In the rows, 128 means zero.
Named moves, each a turn or a mirror, and the order they were made in; the first pair answered:
z575:
[178 124 121 128 140 164 115 108 128 100 133 116 143  84 114 114 124  93
  93  99 142 128  97 112 137 145 118 124 148 139 146 153 128 154 105  97
 114] -> [160 101 129 137 143 156 120 132 132 112 173 122 147 105 128 130 142 103
 107 113 124 140  79 103 133 164 146 120 164 128 152 159 114 140  92 114
 125]
[127 159  97 110 108 105 148  96 135 165  98 142 131 114 120 131 131 143
 115 131 163 141 164 122 120  79  79  82 119 140 132  82 143 116 145 139
 134] -> [103 129 107 121 110  94 155 127 140 180 155 150 135 145 140 157 157 160
 134 149 139 161 140 108 114 103 118  77 140 126 146  87 124  93 130 161
 151]
[150 132 135 118 134 147 115 149 126 132 128 126 137 113 121 107 132 121
 119 118 104 125 113 133 125 147 134 129 123 126 127 158 137 139 129  99
 122] -> [144 127 135 120 135 144 115 152 125 134 137 128 138 116 125 110 136 122
 122 120  98 127 111 131 122 151 139 127 124 123 129 158 134 133 126 102
 124]
[134 114 142 152 103 102 128 127 108 130 161 156 122 132 138 174 133 163
 160 143 138 155 138 103 136 125 134 111 168 156 130 112 104  96 129 160
 171] -> [163 151 132 138 101 117 121  91 106 111  95 146 114 100 117 147 104 147
 138 123 164 132 168 118 145  93  89 118 143 170 118 107 127 116 147 136
 154]
z403:
[109 137 115 113 159 120 135 133 115 135 109 122 131 153 124 133 151 132
 139 132 113 106 112 138 148 126 116 130 120 111 112 137 145 139 133 121
 114] -> [109 135 119 115 160 123 135 137 115 136 116 121 133 153 124 132 149 129
 140 132 109 107 107 139 147 130 120 131 121 109 114 142 144 138 130 118
 113]
[129 138 124 132 112 109 124  96 127 125  94 132 105 127 112 141 136 158
 137 130 157 119 154 128 126  96 101 120 112 141 115 105 134 137 122 145
 117] -> [145 145 125 123 117 134 124 101 132 122  86 119 114 111 105 116 122 129
 119 115 146 105 142 144 136 102  95 128 110 135 120 131 145 155 124 123
  99]
[100 154 119 109 144  88 133 139 121 134 130 152 127 164 113 125 175 177
 172 136 137 162 169 103 142  93 132 146 134 132 121 100 149 147 141 162
 153] -> [117 175 117 100 146 100 130 126 123 124  95 146 127 150  99 108 161 160
 157 120 144 140 179 118 150  82 112 155 118 136 118 107 164 166 151 144
 137]
[142 140 106 164  90 120 110 129 163 143 123 151 108 134 114  96 136 103
  87 122 125 118 122 134 141 129 105 138 125 105 150 119 172 142 153 114
 141] -> [141 132 111 168  91 126 114 138 164 148 139 152 115 136 118  93 138  99
  90 124 114 124 111 131 139 143 117 138 132  99 153 127 167 139 148 114
 141]
z745:
[ 65 152  99 145 115 149 100  77 111 173 162 148  97 180 156 170 156 114
 170 188 117  97 146 110  89 153 134  88  72  97  84  92 123 126 156 131
 141] -> [ 88 147  96 150 110 171  96  73 115 173 180 144 107 143 165 159 145 115
 169 198 129 132 136  88  82 152 148  66  96 107  77  97  99 112 138 124
 156]
[133 125 136 109 133 109 155  80 169 113 135 179 140  76 150 107 104 158
  87 149 120  87 131 106 121 126 111 111 134 154  82 142 122 162 126  92
 107] -> [127 125 139 107 137 105 156  81 170 112 132 177 140  85 147 106 104 151
  85 144 111  76 130 114 125 129 106 120 126 149  87 145 130 170 133  90
  99]
[171 151 118 145 127 146 127 111 119 130  96 116 125  85 135 102  95 123
 109 121 160 139 127 125 118 124 103 129 128 145 118 133 108 140 127  97
 148] -> [164 157 123 143 132 143 132 115 120 128  87 114 123 100 128  97  99 109
 104 112 147 116 125 142 125 130  96 144 117 135 125 141 124 154 136  93
 135]
Pairs:
Between the rows of a pair lie two moves.
[162 172  97  89 115 115  98  49 117 117  65 143 104 104 125 111  91 147
 135 109 164 136 201 139 101  39  75 133  93 161 104  86 153 128 160 127
 121] -> [199 168 105  81 120 173  98  72 129 113  86 119 135  60 129  55  60  93
 109  94 138 143 153 143 112  68  94 133 114 150 115 147 150 140 145  86
 101] | z745 z403
[139 142 116 115 126 140 116 132 119 131 101 128 140 104 112 118 125 129
 128 110 135 132 138 129 135 106 100 136 115 145 135 125 131 126 147 117
 106] -> [127 116 126 123 127 144 122 164 122 141 148 129 151 118 127 120 138 126
 136 118 109 146 105 119 132 137 134 134 136 131 146 145 119 119 133 122
 111] | z403 z575
[151 185  90 124 110 138 132 117 125 139 154  89 167  80 129 124 136 145
 109 124 163 172 100 111  97 140 162  99 170 134 106  78  87 135 114 166
 154] -> [148 199 102 109 127 152 140 140 133 132 130  74 177 105 112  95 128  88
  82  89 118 110  81 161 121 164 150 139 139 104 125 125 133 178 136 138
 106] | z745 z745
[118 163 100 117 115 168 118 119 126  85  74 102 133 121 127  87 100 112
  70 102 139  98 166 125 117 130  77 139  85 151  85 136 154 129 126  98
  94] -> [ 56 111 109 147 114 115 126 155 122 116 162 133 126 189 160 163 162 176
 118 148 121 138 153  90  96 155 132 123 116 136  91 104 116  80 103 160
 142] | z575 z403
[125 134 128 124 162 111 137 122 117 127 104 114 107 148 125 138 140 121
 128 137 130 101 147 160 152 117  95 142 115 121 134 126 141 141 141 140
 115] -> [118 116 137 129 168 118 142 148 123 136 138 113 120 158 136 139 146 115
 131 141 104 109 120 156 151 142 119 144 130 108 146 147 132 134 129 139
 117] | z403 z575
[179 123 155 143 164 167 133 115 153 173 158  95 196 107 157  97  97 102
 121 134  91 143 109 141 166 103 157 134 143 145 125 189 137 124 128  82
 136] -> [153 113 162 148 169 149 137 133 153 180 177 102 195 141 162 115 117 108
 130 134  72 131 100 146 169 117 169 144 139 128 136 191 140 121 129  96
 134] | z403 z745
[111 120 131 117 152 131 147 166  88 126 101 141 130 193 123 201 162 162
 153 152 139 106 133  94 130 126 108 132  41 102 126 102 150 119 116 157
 153] -> [145 137 117 115 142 148 139 132  85 117  72 135 128 144 118 186 136 167
 147 153 179 129 152  79 126  99  91 112  44 131 106  86 137 116 112 145
 161] | z745 z403
[110 115 133 128  98 154 136 117 135 112 116 141 122 110 129 145 109 113
 108 120 155 128 137 121 109  94 140 132 122 165 144 115 148 121 108 160
 117] -> [114 118 136 124 100 161 135 120 136 111 112 136 125 110 126 139 106 102
 104 113 149 120 132 127 113  97 137 139 117 162 148 125 155 130 109 152
 110] | z403 z745
[107 121 117 120 138  92 127 108 153 142 133 130 118 138  86 119 130 128
 124 125 156 146 132 137 115 100 111 128 110 125 136  95 146 117 159 126
 124] -> [112 111 118 124 133  94 126 112 156 146 151 133 121 128  94 120 131 134
 130 136 159 165 125 123 109 102 124 116 128 129 134  98 129 104 147 128
 136] | z745 z575
[136 151 138 125 115 117 113 117 109 127 104 145  99 132 100 121 119 128
 123 112 152 125 132 126 131 102 100 111  88 140 120 103 144 130 145 124
 146] -> [136 153 141 122 117 119 113 122 110 126 104 142 103 137  99 114 119 116
 118 108 139 112 124 135 137 110 100 120  82 132 126 115 152 136 150 119
 137] | z403 z745
[ 91 111 111 151 114  68 117  92 115 154 142 133 112 185 126 212 159 198
 155 154 155 119 164 122 117 102 146 112 112 129 116  58 113  79 122 172
 169] -> [149 167 108 118 123 124 114  69 121 123  46  98 124 129  87 126  97 113
  95  97 150  51 170 180 148  90  84 144  68 129 118 110 170 145 154 100
 104] | z403 z403
[124 121 103 147 136 142 127 144 153 108 121 129 137 159 116 128  95 111
 114 105 151  89 130 144 136 158 120 139 109 119 146 146 143 167 144 119
  87] -> [101 101 108 155 136 125 128 161 151 122 159 139 135 182 130 153 117 134
 134 124 142 109 123 130 128 169 145 132 125 114 149 136 126 146 132 143
 105] | z575 z403
[167 117 112 137 114 158 123  96 139 118 156 114 143  57 129 110 107 132
 137 162 151 198 121  88 114 118 149  95 169 156 106 126  82  98  91 114
 161] -> [162 110 128 130 129 178 131 134 149 120 174 101 162  74 127  82 105  85
 120 142 101 168  81 115 129 156 165 121 167 127 130 181 103 120  91  94
 129] | z745 z575
[ 84 115 130 133 146 136 157 144 129 139 136 119 142 162 123 129 164 116
 114  99 141  93 142 145 153 131 109 126 111  83  93 144 154 138 170 120
 147] -> [ 79 110 133 137 145 136 158 150 130 140 147 122 144 165 128 133 168 119
 118 102 136  99 134 139 152 135 117 124 115  83  93 147 147 134 166 123
 150] | z403 z403
[128  99 114 134 161  50 100 105 131 136  90 156 122 177 141 163 127 131
 140 124 132 107 162 147 161 103 123 147  80 164 143 110 155 130 145 150
 138] -> [115  75 125 142 169  57 107 141 137 150 137 155 134 194 154 163 137 121
 143 130 100 112 127 145 164 136 156 152  96 145 157 139 147 121 131 153
 137] | z403 z575
[107 132 127 121 143 108 124 163 115 149 163 123 119 164 118 142 150 153
 143 124 110 117 124 109 129 134 145 141 120 115 146 132 126 115 142 141
 126] -> [137 155 124 108 146 135 121 148 117 134 123 108 126 130 102 104 121 121
 117 101 115  99 129 126 139 124 120 147 109 120 144 152 143 139 153 110
 103] | z575 z403
